In the rows, 128 means zero.
A single turn carries every row of the set below to another of its rows. Some are shown first; where does it send the rows asked next?
k208: [146 107 127 141 115 122 130 135 122  97 148 134  99 125 145 157 155 109
 130 156 145 135 123 172 119 114 115 132 152 154 117 137 130 150 112 147
 135]
k677: [124 115 120 143 127 118 140 165 151 112 148 148  89 135 135 135 162  89
 107 138 141 134 130 131 106  84 112 137 137 134 102 124  77 157  87 106
 126]
k669: [129 118 120 135 128 115 141 143 144 170 156 119  89 121 131 146 174 137
 127 126 138 131 141 124 132 188  99 137  95 137  96 128  97 136 116 101
 126]
k519: [105 107 106 131 140 119 136 141 119 132 169  92  87 135 130 154 144 174
 121 147 113 133 128 154  94 109 113 155 131 138 116 119  89 149  93  86
 122]
k254: [118  98 112 131 123 129 130 179 107 147 153 131  93 136 128 170 158 146
 117 106 120 139 135  78 110 151  92 158 129 131 104 112 109 136 113 113
 127]
k840: [140 112 132 140 117 119 131 157 109 138 153 112  96 130 140 157 154 142
 125 125 129 129 128  58 111 124  93 141 128 150 102 128 109 148 120 134
 134]
k436: [133 111 117 139 124 121 139 159 116 106 152 126  87 129 135 168 155  87
 122 135 130 138 125 185 121 143 112 142 157 151 112 111 111 131 100 124
 129]
k601: [113 109 133 128 123 121 121 157 146 117 140 134 126 126 133 141 164 127
  84 157 136 148 130 139 142  91 138 101 118 135 110 128  98 156 105 135
 135]
k882: [108 102 112 142 132 126 127 179 152 130 129 143 101 135  99 155 150 125
 100 133 130 146 156 157 144 125 128 131 129 145 104 124  77 149  74 113
 137]
k766: [119  89 111 134 114 123 127 163 108 149 127 125 116 135 123 159 162 170
 116 110 142 144 129  78 125 134 109 146 123 137 103 138 120 146 129 133
 145]
k190: [120  97 125 154 105 110 145 122 136 113 142 131 137 137 152 156 156 123
 132 143 135 119 155 146 129 106 101 149 135 129 121 125  66 164 104  95
 123]
k432: [141 133 124 134 145 116 148 143 152 158 163 119  94 116 142 134 183 127
 139 126 159 119 122 111 119 156  97 145 114 142  92 147  98 135 128 115
 127]
k374: [103 106 127 133 123 116 140 144 129 113 147 110 164 132 151 162 170 121
 112 132 136 125 135 152 150 114 120 136 137 123 120 119  73 140 122 106
 126]
k858: [113 111 114 135 126 103 141 129 115 131 157  71  98 134 141 143 148 166
 119 149 125 131 116 145 102  95 119 142 127 142 111 128  88 159 106  98
 132]
k914: [149 111 103 135 121 149 141 135 106 152 152 174  77 134 141 139 161 143
 116 122 146 131  93 112 134 129  98 133 110 158 103 121 111 130  94 122
 126]
k643: [142 112 107 130 113 140 140 136  98 158 142 151  86 134 141 137 161 138
 105 120 141 135  88 114 152 138 106 121 104 163 100 114 109 127  98 125
 132]
k629: [143 115 101 132 133 151 142 150 104 157 145 157  85 132 127 143 160 141
 115 113 148 129  91 120 150 141 104 134 119 168 100 124 104 119  92 129
 135]
k738: [122  90 110 136 101 119 128 142 116 113 127 140 104 133 134 164 161 119
 116 140 138 154 132 195 133 141 125 131 140 141 114 120 130 142 110 129
 140]
k521: [100 107 105 125 144 115 136 146 117 133 155  79 109 133 126 153 153 185
 115 138 126 137 117 162 110 105 127 148 133 138 112 129  95 146 109  99
 133]
k91: [114 107 130 145 142 134 131 147 141 109 162 131 144 129 132 175 150 139
 130 146 123 117 161 156 144 124 104 151 141 135 127 127  70 140  96 111
 118]
k314: [132 117 126 125 134 125 130 132 150 160 165 140 109 116 142 140 185 158
 126 139 153 134 130 120 126 161 107 129  95 124 102 144 119 141 136 119
 123]

k738 moves to k208
k858 moves to k519
k882 moves to k601
Now find these:
k840 moves to k254
k314 moves to k432
k643 moves to k914
k190 moves to k91

A single turn carries every row of the set below to another of its rows. Some are shown first; where does it send the rows asked next?
k446: [138 106 119 135  89 103 133 112 119 135 150 140 142 156 141 143 152 147
 132 158 121 115 113 120 141 123 130 120 142 156 128 151]
k159: [133 141 134  90 130 142 124 102 134 133 114 132 139 133 111 133 137 113
 118 188 130 120 132 129 117 137 115 125 131 129 102 134]
k720: [105 129 141 101 103 101 129  93 174 170 145 133 155 116 162 134 127 114
 128 138 138 125 123 156 101 166 109 126 124 137 125 124]
k673: [139  96  92 138 106 106 127 118 131 138 149 127 158 147 129 120 162 159
 128 153 109 139 119 124 126 128 120  96 138 140 137 144]
k176: [107 127  99 111 143 153 125 118 142 156 133 116 146  89 149 139 129 144
 116 169 116 131 143 140  89 130 139  95 140 122 124 121]
k285: [101 109 103 127 126 139 122 134 131 156 156 128 145 114 141 133  94 152
 136 161 131 139 121 140  90 148 162  96 127 120 140 101]
k197: [123 125 125 104 108 125 134 108 118 139 154 151 113 151 117 144 118 130
 154 166 152 115 131 124 148 167 138  86 123 129 132 135]
k810: [115  87 122 100 111 142 113 141 126 142 154 120 136 125 145 116 105 145
 123 134 139 144 117 153  94 164 158  98 127 122 143 116]
k702: [155  98  99 111  99 101 130 110 133 146 131 127 139 125 136 157 150 150
 124 163 114 114 117 108 143 118 118 110 117 142 135 140]
k126: [112 133 135 100 107 102 125  93 173 170 142 141 148 119 161 137 134 110
 137 142 152 118 126 153 111 166 102 118 125 145 126 130]
k690: [111 126 130 109 104  89 133  90 175 170 146 139 155 118 161 143 134 121
 140 144 135 115 129 147 111 160 111 122 124 147 125 135]
k859: [152 124 124  86 105 131 113 119 127 144 114 138 128 133 116 143 140 113
 108 174 145 124 105 121 134 132  95 125 114 125 125 112]
k782: [107 144 119 150  86 118 127 130 130 132 146 110 136 155 132 130 141 129
 130 150 120 152 101 147 110 147 109 104 149  99 125 111]
k212: [132 101 125  92 116 147 115 150 142 130 132  98 130 104 159 127 141 126
 115 132 132 117 130 158  94 162 137 102 141 124 120 132]
k522: [116 123 129  95 114 100 126  89 173 175 140 146 161 116 154 132 133 118
 128 150 142 122 127 148 110 158 105 127 120 152 125 133]
k670: [116 117 127 102 113 101 122 103 177 173 142 137 160 110 166 133 131 118
 132 140 143 118 125 154  99 163 111 124 123 150 128 126]
k475: [142  95 131  92 106 142 108 148 136 145 135 113 129 108 149 138 137 123
  93 131 139 128 103 134  98 149 122 114 121 114 142  98]
k233: [148 104 119 109 113 109 133 111 143 119 127 112 143 136 137 142 152 142
 138 159 114 101 137 125 126 135 136 117 136 147 108 164]
k127: [128 143 122 114  87 115 138 108 125 145 142 127  99 129 140 174 146 123
 131 155 136 112 119 118 150 143 106  86 129 108 136 122]
k602: [139  89 120  91 103 141 112 149 124 142 149 127 147 128 122 100 156 127
  99 136 130 140 113 144 115 170 118  99 131 123 138 119]
k337: [129  83 118 106  95 144 110 157 118 149 152 127 142 114 161 119 138 136
 100 130 136 129 106 153 103 151 139 113 140 142 138 118]
k198: [117 115  83 141 124 127 131 139 133 164 158 141 160 105 122 139 142 148
 130 172 105 118 125 118 110 142 134  88 133 126 138 103]
k433: [111 136 129 121  94 126 143 125 121 143 172 136 118 134 121 141 155 123
 128 147 121 119 124 123 137 177 120  73 142 102 140 116]
k140: [140 102 112 111 103 108 128 104 122 131 144 140 134 163 123 132 123 150
 154 165 141 129 124 126 143 143 140 102 123 146 129 154]
k590: [124 134 134 111  95 135 132 118 111 147 162 155 105 140 140 149 152 114
 124 152 152 108 124 126 150 159 119  88 144 134 135 133]
k49: [142 126 113 118 122 140 109 145 129 141 130 144 152 141 102 119 144 110
 122 178 142 127 104 130 113 151 105 119 129 125 121  95]
k828: [122 145 123 104 122 137 137 106 136 133 139 126 105 123 143 155 153 121
 140 158 141 105 149 130 134 155 121  76 146 123 120 149]
k276: [ 97 134 137 137  81 131 123 133 117 144 147 116 139 136 150 135 118 129
 108 151 118 147  95 154  96 136 131 132 147 115 123 103]
k527: [101 137 136 121 100 127 136 118 141 126 131  89 141 123 145 140 123 135
 117 153  99 136 122 150  89 141 138 125 145 107 108 128]
k469: [109 131 135 131  87 118 133 117 134 140 144  98 123 126 155 159 128 136
 106 138 114 146 102 132  99 132 123 109 136  92 140 103]
k93: [101 115 123 132 101 129 119 128 129 136 148 111 138 144 146 127  94 145
 134 147 132 158 107 155  89 149 151 112 135 111 132 110]
k666: [125 105  92 128 125 129 121 124 141 163 139 120 146  95 154 155 133 153
 109 156 116 131 117 117  95 112 130 101 126 122 151 100]
k461: [102 128 125 110 111  99 129  88 176 178 147 138 156 111 168 139 129 125
 133 141 138 128 130 153 100 154 110 116 127 142 131 129]
k331: [134 128 123 112 117 140 118 117 114 151 133 165 145 141 114 133 137 118
 115 190 145 118 111 120 131 129 115 132 129 150 120 115]
k985: [136 123 118 107 117 127 120 114 120 136 131 151 133 162 107 132 111 126
 150 186 156 124 118 126 135 147 129 116 116 140 120 127]
k515: [ 95 121  97 135 114 144 128 130 120 174 162 141 143  95 156 146 124 148
 113 160 120 130 121 136 102 130 143  94 145 130 142 102]

k985 moves to k93
k702 moves to k475
Now find these:
k515 moves to k331
k690 moves to k670
k159 moves to k527
k673 moves to k602

A single turn carries every row of the set below to another of its rows. Some are shown first; where does it send the rows asked next?
k801: [ 93 109 131 152 110 141 119 135 156 114 113 126 136 116 120 127 138 150
 142 122 111 146  96]
k504: [119 107 167 145 120 119 119 121 131 115 145 152 137 131  95 138 133 100
 149 126 125 125 117]
k618: [121 119 141 123 111 154 122 147 100 140 130 136 141 114 117 135 154 151
 124  95 118 124 145]
k142: [113 143 146 127 121 163 135 150 150 108 135 147 112 133 122 136 137 147
 130 137 127 129  83]
k451: [113 145 166 111 151 154 134 140 119 110 144 112 116 108 110 137 136 101
 160 114 114 119 152]
k114: [121 108 131 138 148 169 122 153 146  80 120 106 121 110 108 120 118 108
 154 140 125 140 125]
k119: [109 128 132 125 134 144 178 156 157 117 117 122 109 136 130 138 108 131
 139 116 126 166 136]
k986: [127 101 140 113 117 149 139 139 157 164 113 130 146 113 113 121 126 129
 163 135 130 138 141]
k863: [125 115 115 152 101 146 118 138 146 104 110 161 107 106 130 131 137 104
 129 109 136 137 129]
k936: [127 135 157  86 113 148 124 151 134 134 122 140 131 129 125 153 151  98
 138 119 154 170 123]
k304: [125 135 126 135 128 157 131 139 146 140 131 101 135 109 121 163 110 130
 130 149  94 127 150]
k699: [138 142 112 133 109 135 132 128 127 135 111 131 135 141 119 135 107  96
 141 103 149 137 153]
k892: [121 149 132 118 105 131 118 134 115  90 109 133 123 118 112 139 142 110
 116 136 124 129 164]
k351: [ 89 162 143 121 145 148 122 149 117 108 127  91 126 118 132 153 150 121
 125 123 120 141 128]
k388: [ 93 118 144 126 147 132 129 131 146 153 107 119 145 121 118 145 114  96
 167 113 127 160 143]

k451 moves to k986
k801 moves to k351
k892 moves to k699
Now find these:
k114 moves to k304
k936 moves to k504

A single turn carries every row of the set below to another of its rows. Some are shown first; where does it send the rows asked next?
k428: [109 118 132 133 139 143 103 133 161 107 105  93]
k797: [141 141 114 132  96 110 105 144 137 112 148 107]
k76: [136 155 115 151 139 139  88 146 112 142 141  76]
k170: [118 129 114 151 166  97  94 147 142 110 139 111]
k194: [123 130 125 141 163 141 112 137 135  92 155  95]
k402: [119  94 130 156 116 129 120 157 117 104 131  72]
k795: [111 103 106 152 134 101  87 128 146 137 149  87]
k173: [124 125 113 147  94 138 106 145 133 113 142  59]
k488: [119 127 112 147 127  85 109 143 130 150 129  74]
k750: [135 126 138 139 151 130 104 156 115 143 121 113]
k829: [120 127 102 139  93 114 111 140 150 111 133 115]
k968: [ 96 100 125 155 148 129  92 143 110 118 134  99]
k943: [123 125 123 149 116 155 107 144 126 121 167  72]
k925: [119 119 112 155 150 141 111 151 126 141 109 125]
k894: [117 112 128 137 149 123 127 143 155  98 107  85]
k287: [139 123 119 137 146 149  98 144 143 152 121 111]
k910: [112 128 125 158 102 128 109 152 113 103 147  69]
k571: [106 128 105 133 149 101 111 139 164 132 119 102]
k818: [115 135 108 173 105 147 124 153 138 123 121  72]
k434: [115 137  92 171 137  98  99 140 122 138 150  92]
k303: [137 151 101 128 155 100 109 146 141 132 140  95]
k406: [129 156 118 118 141 139 129 145 123 121 116  83]
k248: [117 113  97 145 125 132 110 140 141 145  95  76]
k997: [120 129 120 145 103 104 105 148 131  98 141 120]
k730: [128 165 112 143 145 138 131 143 149 115 122  81]
k931: [130 133 111 155 158 145 101 143 120  88 132 105]
k404: [104 111 103 161  98 137 113 144 129 104 137  74]

k194 moves to k730
k910 moves to k173
k795 moves to k434
Now find these:
k818 moves to k402
k797 moves to k829
k428 moves to k931
k248 moves to k968
k750 moves to k287
k170 moves to k303

A single turn carries every row of the set below to another of its rows. Some are shown first; where does it send the rows asked next?
k109: [104 147 123 171 139 138 143 107  98 166 159 141 138 136 121 143  70 135
 121 134 121 135  85]
k534: [108 133 148 167 107 167 151 100 114 141 173 122 168 137 112 126 103 110
 141 133 169 166  95]
k94: [ 79 144 137 151  94 174 113 111  94 127 135 105 138 124 125 119  97 121
  98 131 149 156 130]
k920: [129 178 144 169 138 138 141  99  93 140 142 137 108 132 109 164  99 127
 119 138 114 139 107]
k683: [137 182 134 167 109 180 149 131 101 127 173 120 160 131 144 115 123  95
 102 152 139 139  97]
k942: [101 138 140 155  96 179 140 122  87 137 117 112 144 129 153 122 118 113
  90 130 158 142 118]
k951: [127 173 150 180 125 136 149 111  92 138 130 137 103 124 113 157 111 113
 125 137 122 129 110]
k203: [ 86 144 137 142 128 176 154 115 111 112 109 115 146 133 141 126 127 116
 103 136 153 142 115]
k177: [123 195 125 158 132 177 150 120 109 125 162 118 150 123 140 131 134 106
 108 158 121 141 101]
k664: [ 95 166 125 177 105 138 145 118  80 164 139 126 124 134 109 127  68 119
 128 141 116 141 103]
k427: [ 79 141 141 149 151 163 136 112 121 101 130 115 119 145 117 126 105 112
  99 141 149 137 112]
k841: [102 149 143 172 147 168 138  79 102 147 164 131 131 130 125 161 117 127
 131 126 129 163 101]
k610: [109 167 113 138 124 190 128 127 119 145 138 134 127 142 146 123 102 125
  90 111 143 145 128]
k611: [ 82 155 141 173 106 147 151 126  92 123 150 131 136 147 101 109  64 101
 137 130 131 150 103]
k587: [118 161 110 137 121 189 138 124 122 151 142 129 149 156 139 105  99 112
  99 111 157 140 129]
k543: [136 165 151 173  92 133 145 121 109 140 152 124 124 138  87 121  82  96
 134 153 152 133 106]
k615: [122 184 135 160 120 188 149 125 109 127 171 118 163 124 147 127 127 109
 103 153 134 151  93]
k30: [132 157 155 176  85 134 162 130 104 132 140 127 138 131  99 123  97  98
 135 145 160 132 103]
k99: [110 173 112 139 124 177 142 140 128 138 121 129 114 143 136 120 102 119
  91 126 146 134 124]
k820: [104 151 147 164 147 172 138  81 107 139 177 128 140 145 116 153 100 129
 126 130 137 173  96]
k465: [115 139 120 139 148 157 154 106 108 127 117 126 149 140 137 121 132 107
 108 135 150 114 121]
k680: [127 179 146 168 129 136 134 104 108 141 143 134 104 124  99 156  94 120
 128 146 118 134 107]
k267: [113 143 149 164  96 161 149 109 109 131 177 119 157 147  99 118  86 108
 135 143 170 168  96]
k993: [107 159 155 167 141 170 127  83 115 143 169 131 135 133 112 157  93 131
 128 129 129 167  97]
k84: [128 146 132 156 101 152 124 104  87 168 129 115 163 133 124 116  87 122
  92 129 153 122 126]
k307: [ 91 136 139 166 142 148 150 115 110 126 171 145 150 150 114 124  66 117
 130 124 136 144  85]
k513: [119 169 110 139 123 176 153 136 131 144 125 125 135 156 128 103  99 107
  99 128 159 131 124]
k900: [138 191 126 163 120 169 150 127 100 125 164 122 146 129 137 119 130  92
 108 156 127 128 106]
k348: [117 146 159 170 106 168 139 101 116 143 179 120 155 146 102 123  80 107
 135 137 163 165  95]
k728: [130 134 123 153 116 160 140 109  84 151 125 123 145 139 150 118 124 104
  96 128 156 114 125]
k637: [138 170 147 169  86 126 152 126  95 133 143 127 125 134  93 128  86 106
 128 151 147 133 108]
k774: [130 144 135 155 159 143 146 105 114 142 124 123 144 155 118 122  97 113
  95 138 151 102 109]

k951 moves to k30
k84 moves to k94
Now find these:
k900 moves to k683
k465 moves to k728
k664 moves to k611
k637 moves to k267
k513 moves to k587
k348 moves to k993

A single turn carries every row of the set below to another of its rows. Some are shown first; where does it send the rows asked next?
k721: [121 105 149 142 115 120 109 147 153 128 138 116 119 155 145 137 135 155
 117 126 139 102 134]
k777: [ 94 134 128 128 113  88 113 131 148  99 111 175 115 132 148 132 141 136
 135 108 136 159 137]
k167: [138 107 116 108 132 112 135 121 138 130 110 126 115 105 125 105 121 118
 134 151  97 123 115]
k381: [139 111 119 104 123 112 129 137 132 123 106 109 119 127 132  95 106 113
 121 146  99 138 120]
k822: [ 90 125 120 131 113  91 126 122 144 107 107 177 112 119 145 129 144 138
 143 103 127 149 144]
k674: [119 131 142 142 126 103 139 127 131  95 136 136 135 137 133 138 137 134
 141 131 159 176 111]
k363: [ 87 122 116 127 102  95 128 130 134 109  99 163 115 125 150 118 135 134
 135  97 124 154 151]
k990: [119 123 123 105 122 134 122 151 136 101 127 141 147 168 147 144 153 114
 141 143 138 132 115]
k787: [129 143 108 143 112  94 140 124 157 140 120 135 124 137 135 121 119 168
 120 136 101 109 109]
k838: [126 117 112 117 112 116 140  99 150 116 101 128 144  95 115 119 116 127
 125 108 136 133 153]
k557: [117 100 144 142 108 125 115 147 146 131 131 110 120 152 147 129 133 156
 116 119 134 100 141]
k19: [108 110 125 144 113 117 164 119 105 114 116 123 133 116 133 119 136 135
 148 112 138 165 133]
k323: [131 151 113 142 110  90 133 131 161 135 124 132 125 150 137 120 116 166
 114 138 106 117 107]
k934: [130 145 110 140 104  92 135 134 154 136 118 124 125 152 141 113 109 165
 110 135 102 118 113]
k240: [145 119 126 108 146 102 122 124 154 120 124 137 115 114 124 120 123 119
 133 163 108 130  99]
k430: [132 128 121 117 128 108 129  96 169 108 119 144 143  93 109 136 122 129
 129 122 146 134 137]
k343: [119 113 116 110 128 136 133 137 133 112 124 150 142 145 141 147 165 119
 155 141 130 117 117]
k155: [128 142 106 143 103  95 143 128 152 141 117 126 124 140 138 111 113 167
 117 131  98 111 117]
k781: [115 120 132 145 130 109 156 111 125 110 130 144 130 110 127 138 147 137
 156 124 147 161 115]
k651: [129 127 119 112 105 113 126 116 152 103 102 114 149 122 119 111 101 123
 109 110 146 151 153]
k66: [115 103 108 108 114 144 143 139 118 118 112 135 144 144 145 132 156 117
 152 128 121 119 132]
k913: [117  96 141 144 111 125 120 138 145 136 132 116 117 139 143 133 139 157
 124 118 131  92 142]
k342: [134 140 128 112 121 103 114 112 171  96 117 130 146 122 117 130 110 126
 112 122 156 150 135]
k356: [116 114 114 105 109 141 131 154 122 109 113 125 148 167 151 128 145 113
 136 131 129 132 130]
k703: [120 102 145 145 118 119 114 139 152 132 139 122 117 143 143 141 141 158
 124 127 137  94 133]
k129: [145 124 129 104 134 104 112 139 151 111 119 118 120 137 132 108 108 114
 118 158 112 145 105]
k272: [ 90 132 124 127 103  92 117 139 139 100 104 160 116 141 152 121 131 133
 126 102 133 162 147]
k37: [114 122 136 138 109 110 148 134 113 100 119 115 137 142 138 117 123 129
 132 116 150 181 128]

k66 moves to k343
k703 moves to k721
Now find these:
k37 moves to k19
k822 moves to k777
k787 moves to k323
k342 moves to k651
k381 moves to k167

